Each path below is one point turned by a fixed rotation once a step. After each direction that follows a path, write how fast that rotation turns it, in deg/step (0 if it stays still).
Each turn is a multiple of 5 degrees from 10 to 175, or 0.

[9.5,1.8,21.3,-18.4,-10.8,4.5,24.6,2.1,-1.1,-37.1]
[-13.6,9.1,12.6,-36.4,-10.3,12.7,18.8,0.8,20.0,-16.2]
[6.5,9.4,1.7,-11.4,-5.8,0.4,36.1,-4.2,15.3,-34.3]
[-11.1,7.9,10.0,-36.0,-3.3,-14.0,28.2,-7.2,18.0,-7.7]
[12.7,5.4,18.5,-17.1,-13.7,-15.1,28.6,-2.7,-0.6,-30.6]
[-10.1,1.9,25.1,-41.1,-7.8,3.1,16.0,1.4,6.7,-14.7]
[6.8,9.2,11.1,-14.5,-16.3,10.8,25.2,1.6,10.0,-37.5]
[-14.3,6.9,5.8,-33.8,2.1,5.1,28.7,-4.2,23.0,-14.6]
[8.6,12.9,4.5,-13.1,-14.1,-15.4,34.5,-6.3,12.7,-27.9]
[-7.5,0.1,21.6,-38.9,0.3,-13.6,25.4,-4.7,6.3,-10.9]
[10.3,8.5,21.4,-19.2,-23.7,-2.8,20.3,2.2,1.4,-31.8]
[-11.9,0.2,17.7,-36.5,0.9,14.2,21.7,1.1,12.1,-20.9]
[3.8,16.2,1.7,-13.8,-18.8,3.1,28.8,-1.7,20.0,-31.2]
[-8.9,2.2,8.1,-32.0,8.9,-8.9,34.2,-7.4,16.0,-14.5]
[8.6,12.8,14.8,-19.9,-23.3,-19.6,25.8,-3.9,6.8,-23.0]
[-4.7,-4.5,26.5,-36.8,2.2,-0.4,22.2,-0.5,0.3,-20.2]
[2.8,13.5,14.0,-21.2,-26.8,8.7,18.2,3.2,12.1,-29.7]
Speeds:
[13.6,6.3,-9.9,-4.5,12.6,-3.6,-19.7,6.0,1.6,-0.3]  0
[3.0,0.8,-2.6,0.7,3.6,-26.7,8.2,-7.5,-1.2,8.6]  70

[-15.0,18.6,25.9,-30.9,9.8,13.0,-11.4,1.6,-3.6,-9.9]
[-13.0,-32.1,7.3,10.3,5.7,-6.0,-10.9,-5.2,-32.5,8.2]
[4.1,-0.1,-30.0,7.1,-24.2,15.1,23.5,7.8,-12.9,-12.0]
[3.1,10.6,5.6,-43.4,0.3,9.5,2.7,-18.0,10.3,-11.6]
[-17.4,-26.5,33.5,-6.7,-6.3,-9.6,-8.0,9.6,-12.1,10.8]
[-12.0,6.0,-17.9,17.0,-3.7,16.8,6.0,19.5,-32.6,-10.8]
[10.2,-3.8,-20.8,-23.9,0.8,9.3,4.5,-34.6,-3.4,-16.1]
[-1.9,-20.9,26.4,-20.8,-28.5,-4.0,8.0,4.9,10.5,10.8]
[-22.9,15.3,9.4,-3.3,8.3,13.3,0.2,31.1,-24.2,-4.5]
[-2.8,-14.1,-18.2,-0.2,11.8,-1.0,-7.2,-29.6,-27.3,-18.6]
[13.3,-19.7,-4.6,-8.8,-41.6,7.2,13.3,-4.5,7.2,3.0]
[-14.7,17.4,16.5,-30.8,5.9,19.7,10.2,21.5,1.4,0.5]
[-19.2,-14.6,12.2,-1.1,17.8,-16.1,-9.7,-13.3,-31.8,-9.5]
[9.4,-16.3,-22.7,13.0,-34.7,7.5,0.7,3.9,-17.6,-7.2]
[1.4,9.4,-5.3,-32.8,-0.3,32.1,14.1,-3.0,14.2,-6.9]
[-18.0,-11.3,35.3,-17.9,5.7,-16.5,4.5,-11.0,-12.6,6.8]
[-6.4,-5.7,-10.9,13.0,-17.4,-4.2,-7.4,26.8,-34.7,-5.4]
Speeds:
[-7.9,16.1,1.6,-1.6,12.8,6.7,6.2,-10.4,2.5,-16.0]  125
[8.4,21.4,-4.6,-6.2,-5.2,7.4,-9.7,6.0,-9.5,7.3]  130
[-4.6,-1.9,19.0,-1.7,0.9,18.0,-4.8,-0.3,9.9,10.5]  100
[-9.9,1.1,11.3,1.2,4.5,-10.2,-16.7,13.9,-4.8,-9.9]  95

[10.1,18.5,6.4,-4.7,-3.3,9.3,41.3,10.4,-20.7,4.7]
[12.6,2.8,22.5,-8.6,-3.9,14.9,32.3,20.5,-20.3,2.2]
[15.9,-11.8,18.4,-7.9,0.3,20.5,20.1,33.8,-9.0,-5.2]
[14.9,-12.6,-1.8,-0.9,12.6,20.8,14.4,39.4,0.9,-11.9]
[5.1,0.8,-18.1,6.4,24.3,14.8,18.9,34.6,1.0,-12.8]
[-9.6,16.6,-14.7,6.8,26.8,8.6,28.5,24.0,-3.9,-8.3]
[-19.1,23.8,3.4,-0.5,14.4,8.3,36.5,16.6,-4.3,-3.2]
[-14.6,18.5,17.3,-9.8,-4.4,14.1,37.8,17.2,3.3,-1.9]
[3.4,7.4,13.0,-13.2,-17.6,20.5,33.8,22.3,10.7,-3.7]
[23.3,1.1,-4.2,-8.6,-15.3,21.0,29.8,24.7,7.8,-4.6]
[30.4,1.6,-16.6,-0.2,0.5,15.5,28.2,23.5,-8.6,-3.9]
[20.3,5.4,-10.0,5.2,17.3,9.4,28.1,22.1,-25.2,-1.5]
[1.6,5.2,9.0,3.2,24.4,8.7,26.2,25.0,-27.6,-2.3]
[-12.7,1.1,21.6,-2.4,19.9,14.1,22.4,31.6,-11.0,-6.6]
[-13.8,-0.5,13.9,-5.5,10.1,19.9,20.7,35.5,11.8,-11.7]
[-5.8,6.4,-7.6,-4.3,2.6,19.8,24.5,31.4,24.0,-13.0]
[3.3,18.0,-21.8,-1.2,0.3,14.8,34.1,19.7,15.2,-7.9]
Speeds:
[-2.6,13.2,-8.6,6.7,11.2,-8.6,7.4,-9.9,-16.4,4.7]  60
[4.6,0.2,1.5,-10.1,14.2,14.1,-5.0,-14.5,6.7,11.8]  0
[21.9,-3.4,2.2,-3.5,-14.3,0.7,4.3,-5.5,-11.8,6.4]  40

[15.4,17.0,-23.7,-26.6,-8.7,-14.4,-22.1,17.5,-7.0,5.1]
[-21.0,-2.7,-3.6,18.1,35.0,7.8,-14.4,-11.5,-10.2,-20.5]
[-2.8,-25.9,0.7,-14.6,-7.0,5.3,7.6,-11.4,36.7,20.0]
[20.1,-15.5,17.8,8.2,-3.3,-20.6,15.5,21.9,-26.6,-7.2]
[22.9,27.9,-0.5,-4.4,-10.5,19.4,-18.7,-27.1,-3.6,-6.4]
[-25.2,12.9,3.3,31.0,11.0,4.9,-1.2,21.6,15.9,17.2]
[-0.4,-6.9,-35.8,-15.4,-7.6,-18.2,28.9,-11.7,0.0,2.1]
[-16.8,4.8,36.8,-18.4,1.9,-9.1,-4.9,-0.2,-12.4,-25.8]
[9.5,-10.8,-14.7,-10.6,-8.3,39.8,-19.6,15.9,2.0,9.0]
[4.5,-10.7,-7.9,26.6,15.5,-36.4,-20.5,1.0,2.0,6.2]
[6.2,-3.3,9.3,-5.1,14.0,15.5,30.6,-37.1,-1.8,6.2]
[8.9,11.8,24.9,-2.3,-20.4,-4.6,8.4,31.6,23.2,-7.1]
[1.1,6.5,-29.3,15.6,-21.7,9.2,-4.7,-1.0,-34.0,-6.9]
[-24.4,21.8,5.2,-11.7,18.2,-15.8,-20.9,-15.3,10.5,17.4]
[-6.8,-22.3,-11.6,-9.2,23.0,17.7,29.4,19.0,6.9,-7.9]
[12.8,-19.7,6.9,-7.7,-28.5,-24.0,-15.4,-8.1,7.5,-23.2]
[3.2,-1.6,21.7,11.2,4.6,24.7,-11.7,-5.0,-32.9,21.2]
Speeds:
[3.4,-5.9,-13.3,-1.3,0.0,20.2,11.3,-7.0,-11.5,1.8]  170
[-1.9,-0.7,-2.3,9.0,-3.1,13.9,-3.9,4.3,16.6,-18.5]  110

[-15.2,-13.7,14.0,-30.6,0.3,-7.6,-9.9,8.3,3.8,-17.1]
[-7.5,-3.4,18.4,11.8,8.2,-29.7,-11.7,12.7,-1.9,-17.0]
[24.2,-12.8,0.4,17.0,-15.2,-12.6,-9.7,-1.7,-4.8,-23.0]
[21.1,-14.5,15.4,7.6,6.8,9.0,20.7,-17.9,-4.7,-15.3]
[1.4,18.2,-8.9,9.0,23.5,15.0,11.3,-13.3,-3.6,-22.4]
[-7.2,6.0,-3.7,-3.4,2.7,37.8,-16.3,5.9,-1.6,-15.5]
[-16.1,-17.8,2.1,0.4,14.4,15.9,2.8,31.6,7.9,-1.9]
[7.0,-4.5,-13.3,-18.3,7.0,-16.4,-1.7,30.0,10.0,-14.2]
[22.4,-2.4,24.6,-17.0,6.0,-14.4,-16.8,9.9,-2.5,-5.7]
[22.8,-3.1,10.2,27.0,19.8,-14.0,-11.1,-1.7,-2.6,1.7]
[30.7,-8.1,-16.0,12.6,2.4,12.3,-4.9,-18.3,11.2,-5.3]
[5.1,0.9,8.5,-5.4,17.3,27.5,12.6,-17.3,21.2,0.8]
[-13.2,27.6,-7.0,4.0,15.0,15.1,-1.7,10.7,21.9,-4.3]
[0.5,5.7,1.8,-5.5,-16.3,18.0,-14.4,31.5,14.5,4.9]
[10.2,-8.2,9.6,-3.0,2.5,-9.2,14.0,33.5,5.7,18.5]
[29.5,13.7,-10.3,-11.9,6.1,-23.8,0.9,8.5,-4.8,9.3]
[24.8,5.3,12.6,-4.1,7.0,1.3,-18.7,-16.9,-10.6,21.2]
Speeds:
[6.9,10.7,-2.5,-1.4,-2.7,-0.1,-0.4,0.5,11.6,25.1]  10
[-9.6,-5.2,16.3,8.8,15.6,-2.5,12.1,2.2,-0.7,9.1]  135
[-0.1,-9.5,3.6,3.5,2.0,-13.5,-11.4,-16.5,15.3,-2.2]  45

[-10.8,-5.2,-5.3,-10.4,-26.1,30.4,-12.8,-27.9,-9.7,-10.2]
[-42.3,25.6,-6.9,-12.1,-13.6,-3.4,2.1,2.0,0.7,-11.7]
[-10.1,0.9,-19.2,-13.6,1.9,-24.8,40.2,4.6,0.2,11.0]
[8.5,-7.7,23.0,17.9,20.9,3.1,39.3,-4.6,0.9,3.4]
[14.6,-9.9,-2.5,34.0,12.8,10.0,-4.9,1.7,-27.9,-21.8]
[2.2,-21.0,-9.7,0.5,-9.1,4.0,-21.3,4.8,15.0,-40.7]
[-14.0,-1.0,10.9,-13.2,-7.6,-22.4,-19.5,36.7,15.3,-2.5]
[4.0,-23.2,0.2,-13.9,7.1,-19.3,-4.6,6.2,3.0,41.9]
[2.7,2.9,14.8,13.0,25.1,16.6,-11.8,-24.2,10.3,28.9]
[14.4,31.8,-25.0,15.0,2.9,12.8,-21.9,-15.1,-5.9,-1.9]
[17.1,21.1,-9.2,-20.7,-31.1,4.2,3.5,-8.3,18.5,-19.0]
[-4.5,16.0,26.0,-22.8,-25.9,-7.0,16.3,14.1,-17.9,4.2]
[-16.8,-24.2,0.5,-13.8,0.2,7.1,21.2,-12.8,-32.6,15.4]
[-34.5,-3.7,-3.0,18.5,23.1,21.3,13.4,-12.9,2.8,-10.4]
[-3.4,10.1,-32.1,28.5,7.8,-14.5,10.2,14.2,6.6,-20.7]
[27.7,-13.8,8.5,4.5,-7.4,-24.6,14.8,9.9,24.1,-19.2]
[17.4,-14.1,37.3,-0.4,7.1,-11.5,-15.6,18.3,-18.1,-1.0]
Speeds:
[7.9,-10.1,2.2,4.0,8.0,-6.4,-20.9,8.4,10.9,5.2]  35
[-7.4,18.0,9.4,9.7,4.0,-2.9,-6.1,14.0,-11.1,1.6]  145

[18.1,-13.0,-4.5,17.7,-1.2,1.0,43.7,17.5,0.5,-16.7]
[6.4,-18.7,-0.2,-29.8,-22.9,25.2,10.0,17.3,-7.9,-20.8]
[31.7,-3.8,28.5,-18.3,-5.5,-13.5,-11.2,16.4,16.2,-16.8]
[-0.3,11.9,32.3,-0.1,22.3,-5.3,20.3,22.9,-18.5,-18.3]
[0.1,-0.1,-24.3,-22.6,24.5,1.8,-5.0,23.0,-14.4,-29.8]
[44.2,10.2,-17.7,-0.2,-0.2,-6.8,1.4,29.5,-4.4,5.9]
[13.4,-21.8,8.3,-7.9,-9.0,-13.7,23.7,13.5,-38.0,7.0]
[10.6,-35.9,-7.0,-7.2,0.8,-13.6,17.6,4.8,9.6,-34.7]
[21.4,6.2,11.5,-0.8,-12.8,25.0,23.7,26.4,14.2,-21.0]
[6.4,-1.1,26.5,-37.7,-6.3,6.4,-11.4,20.4,-18.8,-12.5]
[19.0,3.4,14.4,-4.6,29.5,-31.1,-5.9,17.7,2.6,-22.2]
[5.6,13.6,-12.9,6.3,22.4,6.4,26.9,29.6,-24.3,-12.5]
[21.3,-16.5,-31.9,-26.2,-6.8,0.4,-5.6,19.7,-19.6,-5.7]
[42.1,-16.8,9.5,4.7,-13.3,-22.6,16.4,14.2,0.8,3.4]
[-5.3,-24.1,20.8,-5.5,-4.5,3.4,36.4,10.5,-16.4,-23.3]
[10.5,-9.1,-1.9,-23.1,0.6,11.5,-3.3,17.5,20.5,-41.6]
[29.0,25.7,25.1,-9.6,0.5,7.0,-0.7,32.3,-2.5,-3.7]
Speeds:
[8.7,13.7,8.3,17.3,-0.7,3.6,13.7,6.0,3.9,7.8]  135
[-6.3,5.6,21.4,-6.8,-1.1,8.3,-4.9,0.0,11.8,-11.7]  55

[13.1,2.8,5.6,-1.5,-38.8,-26.4,-14.0,12.9,-10.7,15.3]
[16.7,10.4,-1.5,0.1,10.4,25.4,-36.2,-0.6,-17.9,18.8]
[6.6,-30.5,-10.0,-17.7,-3.0,-11.2,0.3,-11.3,-38.2,-0.6]
[-3.4,-0.6,-16.4,27.8,-16.2,2.0,4.3,16.8,-17.2,35.0]
[6.2,4.4,-5.9,-13.2,-27.7,-7.6,-41.9,11.7,-10.8,-5.0]
[30.9,7.0,-5.2,-9.1,21.5,5.0,-5.8,-1.8,-31.3,22.3]
[-4.9,-37.3,2.9,7.5,-22.4,-6.2,-6.4,-15.0,-23.4,17.1]
[-10.8,11.5,-28.8,9.0,-11.5,16.2,-11.8,28.0,-23.6,10.2]
[30.1,1.4,-7.8,-15.2,-13.7,-32.5,-22.3,4.6,-11.7,6.1]
[14.4,-1.1,17.2,6.1,2.5,23.3,-10.9,-7.8,-27.3,33.3]
[-12.6,-32.5,-26.6,-3.5,-10.1,0.0,-18.2,-4.9,-26.6,-5.3]
[10.4,16.3,-18.7,5.5,-14.0,-10.9,10.8,28.5,-24.6,22.8]
[19.1,-3.2,8.3,0.5,-20.3,-9.4,-43.0,-6.3,-1.6,16.3]
[7.0,-2.6,-3.8,-14.5,13.7,26.5,-8.9,-1.4,-42.5,8.0]
[2.0,-30.7,-24.8,10.4,-13.0,-25.1,3.2,-3.1,-19.5,16.0]
[-1.9,19.5,0.4,9.0,-30.4,10.6,-15.1,26.4,-16.8,20.5]
[24.9,-3.0,-14.6,-16.3,6.5,-8.6,-41.0,-5.8,-13.7,-0.7]
Speeds:
[-1.0,-14.9,1.5,-6.9,-11.2,-15.8,-8.9,-8.6,4.9,-10.9]  175
[11.5,19.1,3.3,-4.0,-5.2,-7.4,-12.4,9.3,9.9,-0.7]  95
[-7.1,2.6,-12.2,-10.5,6.8,11.1,-11.5,4.1,-4.6,-16.9]  125

[34.2,11.7,21.7,-14.0,23.5,-16.9,9.0,0.4,-1.4,-10.4]
[5.6,-3.0,12.0,-22.8,-2.4,5.5,40.7,16.8,15.1,-11.9]
[16.9,6.3,-29.6,-4.9,15.7,-9.1,12.0,22.7,8.4,-26.9]
[8.1,-6.5,-19.6,-24.7,-11.2,18.8,5.0,33.4,-18.3,0.7]
[22.7,-4.8,-19.2,-6.5,29.2,26.7,-4.1,-5.8,-21.0,-7.1]
[31.3,-22.7,27.1,-18.8,6.8,12.0,-7.6,10.6,-10.0,3.5]
[12.1,-19.1,14.0,7.9,27.9,20.8,21.9,2.0,19.1,-13.4]
[8.5,-15.5,8.8,4.0,13.3,-13.3,-2.6,44.0,13.6,-12.4]
[-24.9,-13.2,-18.2,-1.9,19.3,20.2,14.8,30.2,0.1,0.7]
[2.3,-11.9,-19.9,-12.0,32.0,-7.6,-25.4,17.3,-14.8,9.5]
[-0.1,-25.5,3.4,-21.8,14.5,21.5,1.5,-2.8,-2.8,35.1]
[26.7,-9.6,5.1,9.0,35.2,-6.0,-3.8,-7.5,19.7,19.3]
[5.5,-3.1,23.4,3.3,3.1,-1.1,19.2,29.6,19.4,28.7]
[-9.2,20.6,-9.7,13.2,36.3,-8.0,20.6,19.1,8.2,5.0]
[-11.0,10.7,-2.8,-29.4,9.7,-19.6,4.3,30.0,-14.5,18.7]
[-1.8,5.3,-24.2,-28.9,26.6,4.6,18.9,-16.3,-3.6,15.3]
[39.2,-0.8,-4.9,-26.8,2.7,-15.7,-2.0,-0.4,5.8,21.1]
Speeds:
[8.6,-6.8,-5.3,7.1,-9.7,-4.0,6.9,3.5,24.0,-1.1]  70
[-14.9,4.5,10.5,0.3,5.5,-11.0,10.3,10.0,4.1,-14.8]  60
[8.0,21.2,-3.2,-8.7,-7.2,-8.1,13.1,-6.5,-1.9,3.4]  20
[3.6,6.2,-12.1,11.8,18.6,-1.9,-1.3,-12.2,3.2,-9.9]  160

[38.9,-16.1,15.2,-10.0,3.7,20.6,-2.9,3.2,11.4,14.9]
[-7.7,-20.8,13.0,-19.5,24.1,28.2,7.0,-4.4,-15.8,13.0]
[30.3,-17.9,28.1,3.6,15.0,10.8,-17.7,8.3,-12.6,-3.2]
[1.1,-17.3,15.0,1.1,-1.4,34.5,-2.7,-26.7,-16.6,14.3]
[10.2,5.2,21.7,9.8,16.2,35.1,-16.1,20.1,-9.1,-1.8]
[-7.2,-19.2,28.5,8.1,5.5,24.9,-8.9,-25.7,6.1,-13.7]
[17.5,-1.3,5.9,-4.9,-5.9,43.2,-19.3,9.1,14.4,0.0]
[-9.9,-11.5,25.3,-7.3,24.8,28.4,11.6,-7.0,20.1,-2.3]
[20.7,-25.7,10.4,-21.3,4.8,19.3,-22.9,8.5,10.8,-12.4]
[16.2,-17.3,17.0,-11.7,11.6,26.0,16.7,-14.5,10.0,22.9]
[6.6,-19.6,12.2,-20.3,24.4,22.3,-12.9,18.3,-17.8,-0.7]
[24.1,-23.9,31.8,7.6,9.4,10.9,-0.9,-19.7,-6.9,7.9]
[3.6,-8.6,4.6,-6.4,1.7,42.4,-16.3,1.5,-24.1,11.0]
[6.0,-2.0,38.0,20.2,22.4,22.6,-1.6,-1.5,-1.2,-3.4]
[-1.7,-18.3,10.3,-3.4,-8.1,35.8,-27.1,-13.5,-1.7,-14.2]
[14.3,5.6,21.4,7.3,8.5,38.6,3.4,2.5,22.8,8.3]
[-14.7,-21.8,13.9,-20.0,18.1,28.2,-10.7,-0.3,9.5,-17.4]
Speeds:
[-3.1,-9.5,10.9,2.2,8.8,-15.1,-7.6,0.9,-0.8,-18.8]  125
[20.2,9.2,8.8,11.5,2.2,-5.6,2.0,10.5,8.8,3.3]  170
[-8.4,6.5,-1.6,0.4,-4.9,8.3,-2.2,0.5,24.3,-11.9]  40
